One hidden turn or mirror swaps the rows below in pairs. Which row is each named row swapped with?
The rows were stretched afterwards, more along some directions than others.
Sud: [  1  -9 -18 -16  13 -27   2 -10   8   3 -24 -13  14  14  21  13  -4]
sem: [  1  -2  12  -2  34  14 -16  14 -21 -17   8   5 -14  -1 -12   2  10]
badav: [  2 -28   5   7  15  17  -6  -5  -3  13   4   8 -11  -2   5  12   1]
Nasob: [  3   5  -8  10  22  -5  10 -20  -5  -1  15   3 -11   3   8  -7  12]
Zatip: [ 10 -23   3  -9   1   0  -4 -12   4  -6   1   8 -14  -8 -25   5  -1]
Neno: [ -2  26  -2  17  48   2   7 -17  16  13  31  -6  -1 -13  34   0   5]
Gabit: [  3  -1 -12   2 -39 -17   8 -11   9   7 -10  -6  20   1  24  -6 -18]
Puv: [  1 -23  21   6  13   9  -8  14 -18  13  17  20  -2 -12  11  -8   6]
tov: [ -7   4  15  14 -13   8   5 -17 -10  -5   8  12  -4  -7  -3   1  -3]
Lesis: [ -6   4   8  20   9   1  18 -15  16   1  24  15   2   2  13  -9  10]
dit: [ -8  24   5  17  -2  -6  11 -17   5  -2  19 -10   0 -17   4 -10 -13]
Gede: [17 -1  6  5 28 24 14 -6  0 22 -8  5 17  5  6  3 10]
sudo: [ -1  10  11   4  39   8  -9  -5  -7  18  26 -10  -1 -20  30  -2   0]
Pozo: [ -3   0 -23   5 -26  -8   3 -28  -5  -8  -8   0  14   9 -17   7  -5]
dotom: [  9  27   6   4  35   2   6  -7   1  -9  41   1 -12 -14  10 -17  11]
nof: [ 20 -11  -6  -2 -15   1  12 -22 -11  32 -20  -1  29   3  23   9 -18]
tir: [ -4  38   3  14  21  11   6  -1   8 -24  35  -7 -10 -11   9 -16  14]
sug: [ 14 -23  20   1   3   8  -6 -17   8  20  11   8  15   5   9   9  13]
subi: [ -4  -1  13  18  19   7   1 -30   1  -2  17  17 -11   0 -12  -2  18]
Niv: [ 25  -5  -1 -11  -6 -15   6 -17   6  35  -3 -11  28  -2  21  -6  -4]
bofe: [ 35 -16   8 -17   7   3   2  -7  -4  37  -6  -3  26   0  17   6  -1]
zaf: [ -1  18 -26  -9  -8 -13   4  14   2  -5  -2 -14   2   4  24  -1 -17]
foge: [  4   2  -4  -3  26  -3 -11  -2 -22 -17  18  -1 -18  -2  -4   0   7]
rukib: [ 10   3   4 -20  13 -22   7 -14  10  -4   4 -10   5  -8  -5  -5  -3]
Sobik: [-32  26 -26  13  -3  -4   1  -3  -2 -37  13  -6 -22  -3   0  -3  -5]
Kipur: [ 10  -5  15   3  21   9  -6 -23   1  20   4   1  15   2  -8  13  17]
nadan: [ 11   0 -20 -10  -1 -10   2 -25  -2  10 -12  -4  13   3 -19  16 -11]
Dimo: [  8  31 -10   5  -3   1  12 -14  -7  -9   5   0  13  -1  13 -24   4]
Lotu: [ 25  -8  13 -12 -20 -11  14 -18  -8   2 -14   8  10   5  -7  -4  -2]
bibo: [ -7   2  11   5   0   0   3 -14  14  10  11   1  10 -11  -3  -1  -7]
bol: [  3 -16   2 -15 -17   3 -14   5  -9 -10 -12  -5  11   1   5   1   4]
buv: [ -6  28   3  17  24   7   0 -10 -10  10  34  -3   4 -12  23  -6  11]
gusab: [  7 -15   2  -1  -7   5  -4  -2  -7  26  -5  -1   8   3  32   5 -10]
zet: [ 11  10  14  -3  27 -10   2   2  -8  -2   5  -3   2   2  38 -13   8]
sebu: [ 10 -15  10 -11  27  -7  10   0  10  -9  14   4  -9  -1   9  -1   8]
zun: [ 24  -9  10  -5  -5   5   7 -19  16   8  -6  -4  22  11   8   5  13]
Badum: [-12   6   2   7  23  10 -15   0 -11   1  11   3  -5  -4 -15  12   3]
zuda: [  4 -16   4  16   1  14  -9 -18 -13  16   4  13   6   9  -1  11   3]
lefat: [-17  10 -26  -2  -4  -7   5  -3   0 -21   5 -16  -2  -6  -6   4   4]
vus: [  6  15  -8  -3  11   4   0  -9   3   1  14  -8  -2 -18 -18   2  -5]
lifi: [ -3  18 -16   8   9  -5   9 -17   1  12  -4  -6  16  17  39   8  -3]
fazo: [ 19 -17   3  -3  12 -12  12 -26 -15  19   3  14  15   1  18  -5   7]
kon: [ 20 -12   4 -10   7 -15   3   0  23  24  -1  -7  20   5  20   2   7]
loku: [ 18 -14  -9 -10  -8  -2  10 -13   4   6 -29   4  13  21   2   7  -3]
nofo: [ 25 -23  27 -16   6 -13   2 -12   2  15 -13 -10  16   3   6   6   0]
Lagar: [ -4  11   6   1   9  -7  -3  13 -24  -5  11  -6   0  -3  21 -12   7]
minuz: [  4  22 -17   1   8 -13  11 -17 -10   5  11  -9  -2   0  35 -12  -6]
difub: [-18  21 -26  10  -2 -12   7   7  13  -3  -1  -6   3  -4  14  -6 -19]

nof swaps with Lagar
Gabit swaps with zet
dotom swaps with sug
Kipur swaps with vus
tir swaps with zun

